Named moves (each a turn or a mirror), then the moves between two rows, first move first; the first pair answered:
N (before -> after):
[ 2.27  0.65  0.24 -0.29  0.12 -0.68  0.96 -1.00 -0.27 -0.11 -1.35  2.00
  1.67 -1.32 -0.26]  ->  [ 2.29  0.63  0.21 -0.91  0.28 -0.25  0.53 -1.37 -0.58 -0.27 -1.10  2.34
  1.14 -1.17 -0.16]
[ 1.33  2.33  0.18  1.19 -0.26  3.43 -1.18 -0.69 -2.35 -0.11  1.01  2.75
  0.63 -1.12 -0.08]  ->  [ 1.23  1.72  0.11  2.75 -1.02  1.58  0.88  0.82 -2.55  1.47 -0.24  0.69
  3.02 -1.58 -1.03]
[-1.19 -0.50 -1.32  0.80 -0.84 -2.70 -2.49 -1.54 -1.35  1.24  0.71 -3.77
  1.05  1.21  1.97]  ->  [-0.88 -0.08 -1.36  0.07 -0.27 -1.81 -3.75 -2.31 -1.34  0.45  1.58 -2.29
 -0.19  1.54  2.48]
[ 3.99  1.71  1.06  1.39  1.34  0.08 -0.55 -1.49  2.14 -2.83  0.92  1.06
  4.80  0.07 -1.17]  ->  [ 3.62  1.50  0.88  1.41  1.61  0.45 -0.88 -1.55  2.28 -3.04  1.21  1.52
  4.77  0.01 -1.35]
F (before -> after):
[-2.53 -0.50  0.41 -0.45 -0.98 -0.85 -0.17  1.24  1.08  1.91 -0.39 -1.72
  0.53  5.63 -0.73]  ->  [ 0.57  0.51  1.34 -1.45  2.51 -0.32 -1.01 -3.85 -0.95 -1.46  0.80  4.13
  0.84 -0.48 -1.66]
[ 4.18 -0.69  1.71  1.57  0.95  0.60  1.99 -0.43 -1.54  0.08  0.81 -1.21
  2.47 -5.63 -0.47]  ->  [ 0.77 -0.70  0.86  0.43 -1.43  2.90 -0.26  2.71  1.84  2.34  0.59 -4.40
 -0.51  4.03  1.75]
[-1.55  1.71 -0.47 -0.06 -0.93 -2.66 -1.56 -2.36  0.62  0.97 -0.29 -1.43
 -1.99  0.18  0.13]  ->  [-1.11  2.06 -0.35 -0.14 -0.26 -2.82 -1.29 -3.17  0.39  0.16 -0.09 -0.75
 -1.76 -1.32 -0.41]
D (before -> after):
[-0.31 -0.29 -0.41  0.94 -0.51 -0.01  0.21  0.31  0.40  0.18 -0.54 -0.69
  0.26  1.27  0.15]  ->  [-0.30 -0.84 -0.89  1.07 -0.48 -0.40  0.11  0.31 -0.56 -0.33 -0.02 -0.44
 -0.15 -0.82  0.17]
[-4.13 -3.52 -2.55 -1.59  0.78 -0.04 -2.23  3.40 -1.21  0.63  2.79 -3.00
 -5.25 -2.89  1.65]  ->  [-3.96 -1.73 -0.72 -2.00  0.37  1.45 -1.55  3.21  1.60  2.79  0.17 -4.52
 -2.52  5.32  1.25]
[-0.82  0.95  0.06  1.41 -1.10 -1.93  1.00  1.20 -2.27 -2.40 -0.17 -0.67
 -0.41 -4.48  1.23]  ->  [-1.41  2.65  0.79 -1.04 -0.79  1.47 -1.65  0.06  0.08 -2.60  0.25  0.93
 -2.71  2.07  2.78]
X (before -> after):
[ 2.80  0.04  0.68  1.53  2.44  1.10  0.00 -0.84  2.49 -1.20  1.08 -2.82
 -0.63 -0.61  0.39]  ->  [ 2.32  0.08  0.19  1.72  2.31  1.16 -0.14 -0.47  2.27 -1.22  1.13 -3.25
 -1.43 -0.87  0.76]
[ 1.14 -0.08  1.25  2.17  0.53 -1.14  0.71  0.51  0.13  2.22  0.84  1.51
  3.09 -0.10 -2.25]  ->  [ 0.79 -0.30  0.47  0.36  1.01  0.80 -2.18 -0.28 -0.21  0.50  2.88  3.74
 -0.89 -0.34 -0.60]
[ 0.35 -0.44  0.83  0.47 -2.31 -0.80  2.76  1.49 -0.50  1.65 -2.79 -1.41
  4.12  1.99 -1.39]  ->  [ 1.22  0.91  1.09 -2.78  0.12  2.63 -1.82 -2.38 -0.59 -1.62 -0.31  4.07
 -0.09  1.94 -0.03]
Q (before -> after):
[ 1.63  0.18  2.76  2.00 -0.53 -3.13 -1.53  1.23 -3.06  1.16 -1.44  0.18
  2.19 -0.05 -0.41]  ->  [ 0.50 -0.70  1.43  1.47 -0.89 -2.36 -3.47  1.72 -3.70  0.61  0.61  0.82
 -1.21 -1.42  0.95]
[ 0.85 -1.80 -0.15 -0.44 -1.42  0.41  1.33 -2.40  0.95 -0.19  2.53  2.14
  0.65 -1.37  0.11]  ->  [ 0.87 -1.77 -0.07 -0.11 -1.35 -0.13  1.77 -2.53  0.70  0.18  2.10  1.93
  1.31 -1.49 -0.43]
[ 2.56  2.04  1.89 -3.26  2.69  3.36 -2.49 -3.65  2.24 -1.68  0.57  4.51
 -0.86  3.65 -0.37]  ->  [ 2.59  0.04  1.36  1.50  0.44 -2.79  4.70  0.07  0.62  2.06 -2.92 -1.71
  6.09 -0.60 -3.39]
[ 1.23 -1.25  0.62  1.65  1.27 -1.29 -0.22 -0.51 -1.14 -0.95 -0.40  4.18
 -0.33 -3.07 -0.30]  ->  [ 1.70 -0.88  0.99  1.11  1.43 -1.17 -0.23 -1.03 -0.98 -1.32 -0.87  4.68
  0.22 -2.81 -0.35]
Then:
Between the rows of a pair lie two moves.
[-1.36 -0.26  0.15 -0.09 -2.26  0.00 -0.36  3.13  1.34  0.78  0.08 -2.79
 -0.01  3.00  1.05]  ->  [-0.35  0.67  1.20  0.05 -1.68 -0.17  0.51  2.02  1.48  0.83 -0.91 -2.27
  2.20  3.83  0.27]	N X
[ 2.04  0.17  3.70  1.01  1.96  0.14 -0.06 -2.60 -2.01 -3.12 -0.59  1.96
 -0.06 -2.16 -2.58]  ->  [ 0.37 -1.60  2.58  3.26 -0.21 -2.31  2.02  0.95 -2.00 -0.99 -1.14 -2.09
  0.86 -2.65 -2.80]	X X
[ 0.17  0.15  0.74 -0.56  0.91  0.90 -2.65 -0.40 -1.58  0.19  1.09  0.45
 -2.68  1.90 -0.84]  ->  [-0.52 -0.30  0.09  0.53 -0.07 -0.03 -1.84  1.42 -1.40  1.30  0.50 -1.80
 -2.05  2.27 -0.74]	F F
[-0.68 -1.75 -1.54  2.19  0.47 -0.85 -0.08 -0.37 -2.40 -0.71  0.62  1.58
 -0.96 -6.57 -0.54]  ->  [ 0.50 -0.60 -0.54  1.15  1.65  0.25 -0.93 -2.33 -2.05 -1.72  0.80  3.98
 -0.60 -5.52 -0.56]	X N
[-2.72  0.34 -2.71 -0.25 -1.96 -0.57 -0.81  2.61  1.50  0.59 -0.35 -4.02
 -2.01  3.12 -0.65]  ->  [ 0.57  0.53 -1.97  0.81  0.57 -2.98  1.47 -0.67 -1.34 -1.76  0.00 -0.88
  1.04 -5.48 -3.14]	X D
[ 1.61  0.58  0.71 -0.91  1.55  1.30 -0.17 -1.84  0.43 -0.67 -1.61  1.76
  1.51  2.10 -0.66]  ->  [-0.02 -1.02 -0.69  1.25 -0.34 -0.65  1.44  1.64  0.16  1.42 -1.81 -2.13
  1.42  1.12 -0.63]	X X
[-0.96 -0.34 -0.45 -1.26 -1.86 -1.09 -0.32  0.94  2.43  0.76  2.01 -3.07
 -0.32  1.17  1.05]  ->  [ 0.90  0.19 -0.01 -1.91  0.06 -0.84 -0.79 -1.69  0.90 -1.48  2.87  0.38
 -0.42 -3.14  0.39]	N F
[-0.53  1.68  0.61 -2.06  0.76  3.08 -2.42 -1.20  0.66 -1.11  1.25  2.73
 -2.53  1.85  1.52]  ->  [ 0.87  2.43  1.85  0.11  0.73  0.53  2.20 -0.66  1.25  1.16 -2.03  0.10
  4.10  2.83 -1.11]	X X
[ 3.17  2.09  2.02 -1.92  3.14  1.48 -2.15 -4.14 -2.58 -2.29 -0.13  4.16
  1.53 -3.40  1.67]  ->  [ 3.06  1.92  1.34 -1.14  2.93  0.20 -1.20 -3.67 -2.76 -2.20 -0.14  3.49
  2.55 -5.28  0.88]	Q N
[ 2.85  0.45  1.32  1.03  1.90  0.29 -0.63 -1.75  2.35  0.79 -3.08  0.77
  2.76  6.15 -0.03]  ->  [ 2.36 -0.48  0.74  2.29  1.16 -0.94  0.69 -0.37  1.86  1.73 -3.72 -0.72
  4.18  5.34 -0.53]	F F
[-1.86 -0.79  0.14  0.35 -2.74 -0.64  0.92  3.58  0.45  2.10 -0.65 -3.70
  0.07  1.71  0.22]  ->  [-0.73  0.44  1.43 -0.23 -1.66  0.09  1.36  1.83  1.37  2.07 -1.76 -2.37
  2.41  4.01 -0.49]	Q X
[-3.16 -1.73 -3.11  1.31 -0.95 -2.01 -2.45  4.81 -0.52 -0.63  0.79 -1.72
 -3.24 -1.41  1.08]  ->  [ 1.11 -0.08 -0.60  2.00  1.98 -3.50  0.47  0.41 -1.52 -1.86 -1.13  1.70
  3.33 -5.24 -2.28]	Q F
[-1.06 -1.39 -2.27 -0.72  0.73 -0.13 -0.44  0.81 -0.81 -2.64  0.36  3.43
 -1.60 -1.84  2.25]  ->  [-1.70 -0.92 -1.45  0.66 -0.48 -1.23  2.01  2.87  0.63  0.04 -2.25 -0.11
  1.72  2.39  1.23]	D Q
